In the data rows, the value 128 means zero.
The table, row by row:
[ 85 134 126 102 151 132 129 101 110 147 173 159 128  95 146 153 135 158 131
 114 104 171 108 127 126 125 166 123 122 102 128 119 108 104 112 147 145 107
 160  97 113 147 111 107 131 134 106 141 134 126 120 137 144 130  97 150 173
 150 126  80 109 149 117 109]
[135 159 123 117 122 158  98 130  76 120  83 157 176 170 103 144 123 125 148
 127 187 129  85 143 144 121 130  99 133 106 111 106 135 149 128  93 130 117
 125 128 130 121 167 115 193  76 170  81 119 109 118 139 123  72 161  88 140
  95 155 189  77  95 128 118]
[149 133 154  97 175 116 113 143 137  74 185 107 152 117 159 129 137 110 159
  89  89 160 151 156 122 125 154 132 109 165 131 138 145 116 103 138 121 129
 142 101 176 177 130 130 130 131 161 134 165 148 154 116 143 176 126 156 125
 137 153 159 173 115 141 143]
[148 169 134 100  85 154 195  60 112 117  88 135  70 164 131 174 105 156 158
 183 177  45  88 127  71 125  70 124 145 124 255 128 191 101 160 123 231 155
 145 159  98 105  58 159 146 138  97 100 118  91 130 138 125 142 177  70  86
 124  74  85 157 106  68 129]
[136 141 104 114 119 132 115 126 116 126 105 164 166 157 119 160 138 100 140
 136 168 119  98 138 131 102 108 115 142 108  99  86 137 131 170  87 127 124
 130 143 130 136 130 114 149 105 135 119 142 134 112 143 130  99 166  62 131
 103 146 160 115  89 125  97]
[112  99 172 140 181 133 103  88 104 165  45 158  90 131 150  52 156 169 130
 163 165 155  93 131 157 120 119 213 105 105 142 132 130  97 138 115 104 128
 157 105 100  64 122 195 103 169 114 115 118 119  71 130 134 154  81 148  70
 136 177 145  84 119 146 181]
[119 145 115 156 106 124 110 136 119 143  88 188 178 134 103 169 158 117 135
 145 149 134 122 137 121  88 137  95 125 127 157 111 133 116 135 115 131 125
 116 149 125 125 141 121 142 102 138  87 127 112 133 134 136 101 200  74 134
 102 128 156 122 117 100 111]
[188 157  45 161  80 100 191 132 143 152 118 100 138 154 106 176 118 160 125
 151 161 148 188 111 110  96  86 164 117 157 192 156 116  94 152 158 174 141
 173 214  82 156 149 157  90 193  77 162 154 131 139 169 134 109 125 102  80
  71  42  79 179 177 125 100]
[ 55 132 182  84 108 119 136  96 208 143 255 165  76  21  66 198 100 119 123
 171  90 166 210  83  97 248 197 107 159 174 129 151  42 143  93 134  98 117
  19 119 108 146  56  87  44  65 159  91  42 154 177 100 170 139 135 136 210
 166  75 105 151 176 120 175]
[156  91 101 116 156  86 116 153 116 134 106 115  83 155 173 127 142 182 159
 148 121 197 112 139 115 113 106 216  69 107 140 138 147 133 127 160 153 170
 176 148  85 150 131 104 145 162  96 170 135  70 121 154 196 151  97 135  91
 108 151  86 114 123 157 124]
[ 90 122 111 133  91 138 147 156 146 149 122 170 149 154 131 105 127  81 132
 133 228  83  51 102 102 137 107  73 165 148  64  93 179 161 160  89 103 160
  92 117  61 113 135  77 178  83 148 149 113 142 104 143 109 115 135  74 128
 134 142 147 100  22 134  96]
[113 147  98 109 134 126  93 109 110 117 114 160 158 159 111 150 124 121 149
 133 132 145 116 137 137 129 168 108  69 136 134 110 116 139 141 140 126 102
 133 117 142 117 143 102 146 126 152 102 105 141 139 142 123  92 171 145 133
 114 145 155 138 125 124 112]
[119 128 145 110 135 131 116  85 143 125 179 130 145  76 135 139 159 164 139
 127 100 166 131 133 155 130 154 140 119 121 115 115  99 113 120 128 124 119
 171 113 135 177 107 128  97 129 152 148 146 142 138 124 166 163 111 161 145
 153 116  84 116 175 119 136]
[ 97 105  78 134 197 158 146 133 106 147 133 110 101 133 169 117 114 149 138
 164 207 134  93 113 123 126  82 177  96  90  99 121 152 160 137 127 123 120
 128  87 145  98 122  91 148 116 121 208 151 119 100 142 184 137  77 107 121
 134 141 104 106 136 139  99]
[123 157 123 147  39 168 124 165  81 203  14 112 170 143  74 167 146 241 103
  56  98 136 158 221 227 117  67 124 151  91 200 217 182 135  44  98 158 130
  28 224 183 136 241  78 168 215 105 103 140  85  54 153  68 110  90  56 147
 124 105 187 111 142 189 181]
[108 106 146 125  93  87 110 123 177 106 181  89  97  67  92 174 107  91  89
 119  97 120 206 119 134 202 166 120 151 159 114 190  63 141 113 166 119  86
  59 126  83 153  57  78  67  95 190  84  79 156 145  85 102 106 127 119 155
 141 115 118 143 172 107 152]
Every row has one hidden group. There are 3 groups. Groups can overlap: rows of different groups may look alike.
More rows, each followed by its group:
[124 105 144 124 142 107 126 154 109  78 145 101  91 164 144  66 109 109 124
 159 109  95  96 128 138 110 149 118 139 137 111  99 133 119 140 128 107 129
 152  84 155  85 140 134 151 101 126 122 106 162 134 133 126 103 131 156 141
 154 146 130 154 114 117 101] ~ If
[156 117 149 145  99 123  83 116 153  89 144  97  81 129 111 114 108  49 123
 121 101  87 140 125  79 143 133 116 157 138 128 123 117 180 123 145 106 118
 111 133 152 124 147 157 122  98 126 100  96 128 146 118  96 130 149 191 155
 128 142 149 148 129 109 107] ~ Rq
[194  95 200 204  85 108  96 143 120  28 120  14  54 141 145  27  58  29  85
  65  72  61 188 119  85 109 137 122 196 137 113 101 108 157 101 129 112 171
 119 112 209  88 217 171  97 135 105 114 126 155 137 122  89 124 149 181 148
 103 136 176 170  87 147 130] ~ If
[167 117 129 172 100 140 104 111 150  99 172 121 121  93 114 102 105  75 147
 121  79  76 144 151 100 126 123 117 178 124  95 108  91 133 164 155 125 119
 143 109 133 106 106 172 117  89 120 109 121 158 163 119 107 124 152 181 151
 123 141 166 147  98 111 132] ~ Rq
[137 159  91 145 146 154 135 119 127 128 185 158 145 118 149 160 148 138 138
 125 101 172 137 113 121  85 129 127  69 124 131 113 115 132 117 152 153 134
 151 151 121 116 111 107  97 156  82 163 145 125 132 160 155 135 127 147 138
 118  93 107 117 174  98 103] ~ Sh
[106 143  80 101 152 156 162 162 120 140 134 167 144 162 139 106 101  84 133
 110 229 104  51 103 104 123  84 108 157 145  58 118 159 154 150  80 100 159
 106 118  80 111 144 105 176  81 136 159 129 127  97 141 133 131 119  77 126
 149 164 192  91  36 152 130] ~ Rq
[114 103 135 124 219 149 139 134  87 134 109 109 102 161 183  65 147 162 120
 169 160 164 108 120 171 122 126 176  88 101 128 120 129 130 134  93 107 126
 151  60 126  78 120 116 130 135 136 162 145 132  81 129 163 137  89 104 108
 134 182 139 132 116 121 135] ~ If
[168 174  46 159 120 144 130 143 121 114 141 145 149 151 112 169 122 131 151
 135  81 168 166 157 114  82  99 126  59 173 186 149 138  96 151 160 174 136
 118 178 124 113 150 122 133 148 117 177 184 117 137 171 145 136  89  96  93
 117  68 136 129 153  94 108] ~ Sh
[133 104  98 105 150 150 168 178 124 155 134 125 120 156 134 151 120 111 162
 156 204 103  89  97 109  92  45 113 164 122 115  87 164 144 171  76 123 189
 101 138 122  89 152  96 127 106 131 165 184 123 115 133 178 158 117  55  93
 135 107 158 142 117 112  75] ~ Sh
[119 125 126 106 104 127 116 119 135 156 108 152 181 123  68 177 149 164 122
 112  81  99 198 138 123 148 162  90  67 180 115 149  67 103 117 122 128 111
  99 131 140 130 113 107 115 155 182 138 103 124 157 120 117 130 182 106 130
 163 116 126 153 191 118 175] ~ Rq
[ 95 157 113  86 126 141 188 161 147 143  88 142 163 153 137  83 120  88 128
 108 255  60  44 125 129 133  99  90 193 125  70 110 213 137 162  47  89 204
 126 158 129 138 171 133 203  60 145 120 123  67 138 112 103 166 137  50 117
 141 172 192  90  41 157 110] ~ Rq
[ 46 144 101 114 193 159 140 113 110 143 142 111 159 140 125 132 167 167 136
 115 124 186 123 132 143 110 173 159  68  77 121 100 124 145 113 123 139  94
 159  86 176 156 102  71 165 131 110 189 178 132 127 153 162  96  95 107 172
 119 140  65 110 154 141 113] ~ Sh
[115 140 104 129 106  96 108 135 136 153 113 169 158 168 103 166 153 151 153
 116 129 130 151 150 136 130 138 111 106 141 159 118 152 113 103 116 122 119
 107 160 175 148 129 149 134 126 154  73 110  93 149 112 122  94 178 104 124
 120 138 153 162 163 134 127] ~ Rq
[118 131 102 129 182 154 130 125  88 160 108 129 129 132 138  83 137 189  96
 169 120 192  92 123 145 110 121 193  61 109 150 146 118 127 142 109 118 111
 167 124 116  84 115 144 108 178 105 164 139 128  84 154 171 164  63 131 117
 139 159 110  70 158 164 152] ~ If
[120 137 152 110 172 153 133 108 125 122 174 133 176  58 140 162 154 184 117
  92  84 200 122 122 159 113 175 137 132  92 114 124  84 107  85 134 133 116
 182  91 137 206 104 135 104 139 107 182 165 132 160 123 176 179 108 175 187
 175  60  46  43 178 143 144] ~ Sh
[147 108 117 137 114  71 151 110 126 140 143 103 115 118 127 169 120 142 104
 137 144 171 132  96 144 149 112 132 138 163 163 203 108 116 101 167 145 112
 149 150  76 175 118 115  94 134 143 156 100 154 122 128 123 134 130 151 100
 112  85  70 156 170 123 124] ~ Sh
[170 117 140 110 116 141 105  97 131 133 104 173 131 145 129 109 147 106 114
 129  80 111 130 122 147 142 162 133 139 112 117 147 125 116 135 134 116 103
 135  98 104  72 117 171 142 146 110 104 105 148  99 100 103  95 119 181 119
 133 159 144 127 124 129 169] ~ If
[163 141 119 167  97 118 130  94 122 104 184  97 134  92 174 139 147 206 113
  99 118 220 127 107 138 128 142 155 126 105 142 181 102  94  81 179 152 129
 203 149  73 224 135 111 105 148  99 170 141 116 151 167 190 156 101 189 168
 157  60  40  70 206 167 136] ~ Sh
[132 100 151 129 104 105 128 165 156 109 123 140  97 127  95  62 128  89 104
 148  51  53  81 128  92 116 126  85 179 153  97  90 153 166 152 140 123 115
  92 128 135  95 107 147 133 117  77 112  85 111 144  85  88 138 145 173 139
 147 132 118 120  77  85 102] ~ Rq
[175  84 208 107  56 159  99 132 161 125  96 150  68 139 115  13 119  86 112
 122  62  47 105 128 162 143 125 112 171 100  63 129 145 122 144 129 122 133
 107 108 126  72 114 175 133 146  66  69  91 144 110  45  66  79 122 211 112
 145 170 119  98 102 157 121] ~ If
[ 85 101 118 107  88  36 130 151 123 155 101 114  95 130 106 197 122 107 101
 140 133 159 221  76 152 179 131 121 134 163 197 178  81 126  91 146 109 106
 109 152 123 196 117 102 112 102 177  87  74 112 143  86 104  77 152 120 124
 122 117  85 199 185 124 119] ~ Sh
[142 133 161 173 148 155 118 104 143 123 155 127 145  95 132  96 115  99 138
 119  92  73 175 170 124 147 148 125 141 114  90  85 118 120 162 156 105 121
 140 101 148  84 114 198  99 144 117 117 159 175 126 126  97 144 136 186 111
  77 159 166 166 108 116 135] ~ If
[ 95 110 129 106 133  72 165 165 139 133  89 137 120 116 123 150 130 108  99
 157  92  98  82 114  91 107 132  91 169 133 136  94 142 138 161 147 141 115
 109 153 116 146  96 137 141 113 121  80  90 101 154 104  97 138 137 120 119
 136 129  88 136 112 111 104] ~ Sh
[167 154 249 184 194 140  92 144 166  87 119   0 161  81 210  89 104 103 142
  37 142  85 208 157 142 171 133 133 110 135 105 137 158 112  81 133 103 118
 128 102 228 164 179 202 105 193 209  96 234 176 158 130  23 158 120 148  59
  81 156 204 193  91 149 203] ~ If
